Named turns come first, each shown by rows before and after it. Which turns, in which order, take the first row of each pair that follows to the second? Write the first one first, as in the answered first pair.
nemak (before -> after):
[ -9 -22  31  -6  18  52  17   6  -5 -11  -1  -2  14  17  15 -17  -1 -41
 -14  -7  -2   1  12 -20  -7] -> [ 11  45  13 -10   2   3 -13 -15   5  -8 -32 -17  10  28  26 -20 -27 -33
 -15  -1  -8  -7   9  -8  -9]
[-11  -3   8  14  -4   4  -7  -3  -8 -10  22  21  10 -30   0   3  -4  18
  15 -12   1 -12  18  -3  -2] -> [ -1 -10   3  -1  -8  -3  18   8 -11 -13   2   7  24 -13 -14  -3 -24  -5
   5 -25   0   4  14  -9  -9]
[  3   1 -11  12   0   2  -7 -17   0   7   0  18  30   6   1   6  -6 -18
  -3  -9   9   2   4   8  -3] -> [  1   9 -13  12   1   3 -13 -24   4   8  -4  15  26   4   5   6  -4  -9
  -2  -4   5  -2  11  11  -1]
[ -4 -11   2   2 -16 -16 -18 -17 -10 -25 -28 -12  15   8   6  -3 -14  -2
 -16  -9   7  -3  13 -33 -18] -> [-18 -13   8  15 -10  -3 -31 -21  -7 -25  -9  -1   6  -4  19   5   4  13
 -12  -1   7 -13  19 -33 -12]
gif (before -> after):
[-12 -41   8  26   4  36  -1  13  -9 -11  36   8 -11 -16  -4   4  20   6
  -9   5  -1 -14  15 -14   1] -> [-20 -54  21   6  11  35   7   6 -10 -12  28   5   3  -6 -18   4  23  -2
  -5   2  12  -1  13 -19  -3]
[  0 -27   9  13 -11   5 -15   2  -8 -18  -1 -21 -11  12   1   1  12   9
 -28   4   1  -9  22 -35 -34] -> [ -9  -9  10  27   2  24 -15  -3  -6  -2  22   0 -23  -6  14   9  36  27
 -10  11  -8 -30  16  -8 -10]
[ -6 -18   8  29  -8  36   2  -8   9  -4  16 -10 -14 -25  18   7  25  12
 -11  -4 -17 -38  -3  -4  10] -> [-22 -38  28  -4  11  34  19 -16   8   3   3  -4  14  -8  -5  11  34  -2
   4  -2   6 -13  -6  -7  12]
[  8  -3  -9   0  -8 -12  13  11 -12  -3 -18  -8   6  15  11  -6 -30   2
  -7 -31   5   2   2   4 -16] -> [  9  13 -19  20  -4   3   5  13  -8  11   4   8 -10  -5  24   1 -15  18
   1 -23  -2 -18  -2  22  -3]
nunu (before -> after):
[  3  11   4 -22  12   4  17  13 -10  -2  -9 -28 -25  -5   7 -14  -4  -7
  -7   2 -12  11  -7  16  -1] -> [ -8  -9  12 -22  16  19  23  20 -16  -8  10 -13 -16 -14   0  -9   4  -9
  -2  -1  -3  13  -4  12   4]
[  0  19   4  -5   3  -1 -28  -8  14   6 -11  18   1  -1  14   1   5  15
   8  10  10  -4  -4   6  -1] -> [  3  14   2   9   6  17 -21   1  11   5  -2  18  -5  -8  21   1  10  12
   2  10   6 -13  -5  10   3]
[-19 -44  12   2 -22  49  68  21  -3  -4  14 -16 -13  37 -35  -3  17   4
 -18   1 -15  -3  26  32  -8] -> [-26 -28  31 -35 -23 -10  56  -9   4   2 -13 -15  21  52 -49  -4   3   0
   5  -1  12  25  29  25 -20]

Each pair is 2 to 4 turns apart.
[-22 -13  10  17  13 -17 -35 -21  15  15  13   1  11 -19  18  18  12  25
  28   8  18   2  19 -15  18] -> [  8   7   0  -8   4 -48 -16 -22  11  10 -23 -17  26   5   3   7 -30  -1
  19  -9  10  19   9 -15  10] | nemak, nemak
[  4  22 -16 -33  -3 -40   2 -31  17  12 -34  -8  25  36 -19  -5 -16 -10
  29   4  -4  35 -10  -4  -7] -> [-17 -16 -16  36  -8  30 -22 -12   8   5  43  21 -17 -14  18  10  31  30
  23  18 -13 -12   8 -18   5] | gif, nemak
[  7  -6  -5 -13 -11 -27  16   8  -6  -1  11  24  40  -3 -17   1 -27 -16
  17 -23  13  15   6  -5  -7] -> [ 19  35 -23  27 -17 -22 -23   1   5  -2  14  14  -7 -14  20   3 -17  11
   7  -7 -13 -21   7   7   4] | nemak, nunu
[  7  21  24 -19  13 -17   3  -3  18   4 -36 -12  10  40  -9 -10 -10  -7
   0 -10  -5  17  -9   1 -14] -> [  3  46  11   9  18   1  -7  -7  25  18  -6   6  -8  23  11  -1   6  12
  12   4 -13 -12 -13  29   7] | gif, gif
[ 22  25  -4 -15 -19 -59  -6  -6   1  -1 -36 -15  22  11   1  -8 -34  -6
   6  -8   6  12  -5  -9 -13] -> [  8  36   8 -21   9 -46   7 -14   9  14 -41  -5  22  16  -2  -4  -8  -7
  21   7   8  11 -23  22  10] | gif, nunu, gif, nunu
[  3  50 -25  13  18  16   0   3  13  18   4  15  12 -16   8  11   0  -6
   5  11 -38 -25 -12  40  26] -> [ 13   0 -13 -24  -9 -18   3  11  -4 -11 -18 -11  52   4 -23  -4 -45 -27
 -13 -14 -18  16  12 -15 -18] | nemak, nunu, gif
[ -7 -32   1 -23 -14  -2  38  -1 -30  -9  23  15  32 -10 -30  -7 -16  -8
   5 -10  14  15   0   4   2] -> [-21  -8   2   4 -18  -6  -8 -24 -22  -6  42  31   5 -33  -1   7  17  26
  21   9  14 -13  11  12  15] | nemak, nemak
[  0  -6   7 -14  13   8  18   5   3  -2 -38 -25  -4  30 -15 -21   3 -23
 -12   1 -12   3  -5  -4  -2] -> [  3   0   7  -4   1  -5 -10  -2  10  -9 -43 -28 -20  30  -3 -22   7  -8
 -17   2  -6  -6   8 -18 -10] | nemak, nemak, gif, nemak
[  9  -5  -1  16 -21   2 -34   5  -4  -1 -11 -27 -10  12  -8  -7  -7  12
 -32 -12   2   5  12 -15 -15] -> [ 24  22 -20  17 -23   5 -14   7   1   9 -11 -22 -11  13  -6 -11 -18   1
 -26 -16 -12   4  -3  14   1] | gif, nemak, gif, nemak
[-23 -54  14 -21  30  38  30 -12 -26  -7   1  10  44  21  -3 -30   4 -16
  27 -16  17  -7 -10   1   1] -> [ -8 -34  -3  -4 -15  -6 -18 -17 -31 -27  19  11  54   2  17 -31 -35   7
  24 -30  15 -16  19 -32 -26] | gif, gif, nunu, gif
[  2  22   4  -7   8 -13 -11  -6   9  -2 -36 -25 -16  23   2 -12   1  -1
 -15   1   1  -4   1   8   2] -> [ -6 -27   4   3  12  22  14  21  -6 -11 -14 -15 -15  10  -9  -8   9 -10
 -26  -6   3  -1   7  -6  -1] | nunu, gif, gif
[-26 -18  25  -1  -2 -17  -7  10   7 -29 -38 -24 -24  11   3  -7  -7   3
 -18 -29  11  10  -6 -22 -24] -> [-31 -39  31   7   3   3   2  18  -2 -30 -17 -10 -19   4   6  -1  -2   4
 -11 -32  11   7  -4 -30 -21] | nunu, nunu
[-18 -13   3 -37   2   0  40   3 -10   4 -15   8  33  29 -27 -10 -10 -32
   6 -12  39  26 -19  14   4] -> [ -9  44 -25  23  -4  22  -2   1  -3   5   2   3 -39  -1  31  -5  12   8
 -14   8   0 -36 -14  41  26] | nemak, nunu
[ 29  10 -39  -5   3 -10  25  -8   9   3  11   7   5   3 -32   8 -17  -2
   6  -8 -19   3  -6  16  10] -> [  2 -10 -12  -8  17  -8  11 -27  15   9  18  21  10  -1 -37  18  18  12
  25   9   2   8  -7   9  20] | nemak, gif, nemak, nemak
[-24  44  15  13  25  25 -14 -39  47  28  11  13 -33 -12  16   7  16  23
  18  19  -3 -19 -17  35  15] -> [  8  48  -9  13 -12 -15 -35 -27  43  -1 -29 -35 -38   4  23  -8 -39  10
 -23  -7 -10 -16   5   3 -25] | nemak, gif, nemak
[ -1 -34  11   9 -28   2 -11  13 -23 -16  39   9 -11  -7  -4   5  -9  26
 -17 -12  -1  12  19 -11 -13] -> [  7  -9   5 -22 -21 -27  14   6 -21   0  16  12  22   9 -23   0 -37   4
   3 -20   2  35  -3  10  -5] | nemak, gif, nemak, nunu
[ -8 -17  10 -15   3  -5   3  -3 -10   0   9   7  16  -4 -13  -2  -2   3
  13  -4   7  18   1  -7   0] -> [ -9 -23  11  -2   9  14   2   3  -6   4  14   9  -5 -11  -1   2  14   9
   3   0   3   5   1  -5   2] | nemak, nemak, nunu, nemak
[ 19  53  26   8  32  32 -21 -30  25  26  27  16 -26 -29  42   8  31  32
  14  19  21   2 -43  34  24] -> [ 20  18  47 -50  21 -24 -17 -39  23   0 -28 -16  23  14   3  -5  -4   0
   2   1  59  60 -24 -13 -18] | nunu, nunu, gif
[  5  16  -9  17 -13 -19 -31 -25 -32   1  52  -6   3 -35   3   2  -4  19
  67   2   7 -11  -3  24  32] -> [ 32  35 -29   0 -23 -38  -9 -17 -35   0  22 -20  17 -17  -8  -6 -48  -8
  56 -15  -3   0 -10  33  22] | nemak, nemak, gif
[ -3 -50  22 -27   5   9 -14  23  -8   1  -1  -4  21   4  -9 -17  -7   1
 -22  -5   0  12  20 -41 -23] -> [ 13 -23   3 -32  23  28  31  31  -5  18 -14  -4  23  17 -16 -18 -14 -24
 -21 -12 -21   9 -11   7   4] | nemak, nunu, gif, nemak
[ -5  -7  21  -5  33   8  12  21   3  18  37  36  18  -6   3  23   2 -13
  20  11  -5  -6 -21  37  15] -> [ 23  38  -4   0   0 -38 -26  12   7   4   3   4   1   5  26  12 -37  -6
  -5   2 -23 -17  -5  20  -8] | nunu, gif, gif
[ -9 -26  18 -23  15  -1  16  -5  -4   1  -1   4  21   5 -17   1   9  -4
   3   5  22  12  -5  -9  -6] -> [ 13  26  -8  -4  -9 -31 -16 -11   7  -4 -14  -8  -1   5   5  -3 -16  10
  -8   3   4 -10   3  -5 -12] | nemak, gif
